The same turns and mirrors carry the whole set onto itself and the rows of a family onto each other. Which other rows belong to the same family as each row named below? List them in the order they appear above.
These 18 rows form 3 families of 6 rows each.
X: -7,4,-2,2,12,13,-3,11,14,-4,1,0,2,8,9,11,7,-5,-39,12,3,9,5,-9,-2,-17,-9,12,-2
S: 6,-4,-2,0,17,5,-11,6,1,0,1,-18,0,25,14,1,17,8,-11,-2,-4,-9,-9,-22,0,-27,5,-17,23
J: -5,-10,4,2,1,2,-10,1,15,1,-1,-12,-14,12,24,4,-3,-19,-31,17,-2,-7,6,-23,12,-16,-4,5,14
C: -16,-18,21,-7,-7,-13,4,3,14,4,8,1,8,11,18,-13,16,5,-20,8,3,9,-3,-26,-2,-17,0,-6,8
D: -20,-17,6,-2,-6,-5,-11,-2,-10,1,-3,3,2,20,13,-5,-8,19,-6,10,8,0,0,-15,-3,5,-1,9,20
A: -15,-20,5,-10,3,9,7,6,8,-11,8,4,16,8,10,-10,5,0,-13,8,3,14,5,-30,-7,-25,-21,-9,6
Y: -28,-17,-3,17,1,-2,-23,6,-1,4,6,-3,1,14,16,11,4,11,-13,-6,3,-4,23,-23,-3,-15,-4,-17,27
U: -14,-9,4,4,24,14,-9,11,10,8,-3,15,2,-6,-4,-2,6,-8,-13,11,-6,20,7,-8,-11,-26,-2,3,12
Z: 4,-6,12,-4,6,-4,-13,5,-3,17,15,-7,-2,9,7,3,29,11,-12,-4,1,-8,7,-14,-8,-25,3,-8,17
P: -11,2,14,15,1,-5,-11,-1,4,-1,-1,-2,-6,22,17,6,3,-14,-37,9,11,1,-6,-12,-1,-9,0,9,7
T: -9,-11,4,-3,19,18,-4,6,-9,-8,-5,11,10,11,11,3,-8,11,-10,15,9,8,4,-17,-17,5,-1,7,15
B: -19,-24,11,12,8,11,-27,21,12,-3,4,6,4,12,15,2,3,6,-25,-2,-10,-4,10,-24,7,-6,2,-19,32
R: -5,-17,8,1,15,6,-17,0,4,15,-5,1,-16,-1,8,-6,-3,-18,-3,17,-10,-2,5,-18,4,-22,3,1,27
W: -19,-8,17,20,18,-2,-23,1,-3,15,-3,10,-8,6,3,-3,9,-17,-8,4,0,9,1,-11,-9,-20,5,-5,22
Q: -20,-13,-4,15,20,18,-10,14,3,-10,3,6,11,9,17,16,-2,3,-22,4,9,5,23,-25,-14,-12,-4,-15,18
F: -4,-18,15,-4,6,12,-22,14,-1,-4,-2,6,2,17,11,-3,-3,16,-20,7,-7,-7,-7,-15,6,11,4,4,26
K: 8,-8,-3,-10,12,16,-5,6,-8,-4,12,-3,9,10,1,5,13,9,-8,2,3,-5,8,-16,-13,-29,-17,-4,11
V: -12,-16,8,-3,10,-3,1,4,12,-3,-5,-8,8,23,18,-18,8,1,-7,7,-5,11,-18,-33,3,-20,3,-16,19

Same family as R: S, J, B, F, V
Same family as Z: C, D, Y, P, W

The same turns and mirrors carry the whole set onto itself and the rows of a family onto each other. Which other rows belong to the same family as each row named below? List them in the order they appear above.
These 32 rows form 4 families of 8 rows each.
gupa: -3,6,19,12,4,4,23,-8,16,-1,9,-3,25,-12,10,4,-22
takat: -3,4,19,19,3,8,22,-6,16,4,4,1,27,-3,10,0,-19
Kavom: 16,-4,16,5,-6,4,-8,2,18,-2,11,7,35,-17,31,13,-19
lum: 6,-10,10,11,10,-11,11,0,-5,-12,-9,4,14,-7,4,10,-3
danup: 17,-8,18,4,-11,8,-10,2,10,1,13,12,30,-17,26,11,-23
Repa: 0,-27,16,12,-2,3,-14,1,3,-2,3,-8,16,-17,28,12,-3
kide: 5,-20,21,12,0,1,-18,2,7,3,4,-12,13,-11,26,11,-1
Gel: -15,-17,-7,10,-3,0,-2,3,7,2,15,10,11,-2,16,-1,-15
tisu: -10,-15,-6,13,-8,2,-1,10,6,2,17,10,11,-1,14,0,-23
Kivel: 7,-5,7,6,15,-6,11,-5,-5,-10,-5,2,13,-11,2,12,-5
Muzun: 4,-1,25,3,-14,-7,-12,-1,2,5,20,9,13,-10,-5,11,-13
vako: -17,-18,-3,12,-7,2,1,6,5,3,10,8,11,-1,18,-2,-13
Gemo: -11,-18,0,14,-4,-1,-4,8,7,0,16,10,8,0,16,-3,-20
dib: 17,-4,16,5,-8,0,-9,3,20,-2,14,10,32,-17,25,8,-23
Nudus: 6,0,24,4,-11,-13,-6,-1,1,12,17,11,18,-15,-4,9,-18
vegor: 17,-3,-13,9,-13,9,6,0,-2,1,0,-5,24,-4,16,-3,-5
kof: 19,-9,-9,13,-17,8,5,5,1,-1,-4,-5,24,-2,15,-3,-10
defin: 12,0,-12,10,-16,7,7,6,0,-6,-1,-2,23,-5,15,-3,-4
biki: -3,-20,18,15,-1,3,-16,2,3,1,8,-13,10,-12,24,12,-1
voz: 20,-8,-9,9,-16,4,6,4,-4,-3,-4,-6,26,-6,16,2,-7
puniz: 5,6,14,16,-11,8,-4,2,22,-13,6,-16,23,-12,-6,13,-4
rogo: 5,-1,26,7,-10,-11,-9,1,4,13,14,8,14,-13,-9,8,-15
Bidov: 7,-1,10,6,11,-5,14,0,-8,-6,-9,0,13,-12,2,10,-5
nani: 2,-6,13,9,13,-9,13,-2,-6,-9,-8,5,16,-7,7,13,-5
lup: 16,-7,13,4,-6,7,-11,-2,14,-2,15,13,32,-20,25,11,-21
domev: 0,-24,14,13,0,4,-16,-3,4,5,5,-12,15,-18,25,11,-1
kidal: 3,3,12,10,-11,10,-6,-5,20,-11,10,-16,24,-11,-5,17,-5
tona: 3,4,12,13,-13,7,-7,4,15,-10,7,-17,21,-14,-10,17,-5
fige: -2,2,16,14,5,9,22,-13,15,3,9,-3,27,-8,8,3,-20
vufu: 3,4,16,8,-14,8,-3,-2,21,-7,10,-19,24,-9,-2,17,-6
suzes: 5,-2,23,4,-10,-5,-11,-7,1,11,19,9,16,-11,-6,10,-12
Lon: -6,7,17,20,-1,13,21,-7,16,1,10,-3,26,-5,12,2,-18

Same family as kidal: Gel, Kivel, vegor, lup, domev, fige, suzes
Same family as Gemo: takat, lum, kide, dib, kof, puniz, rogo

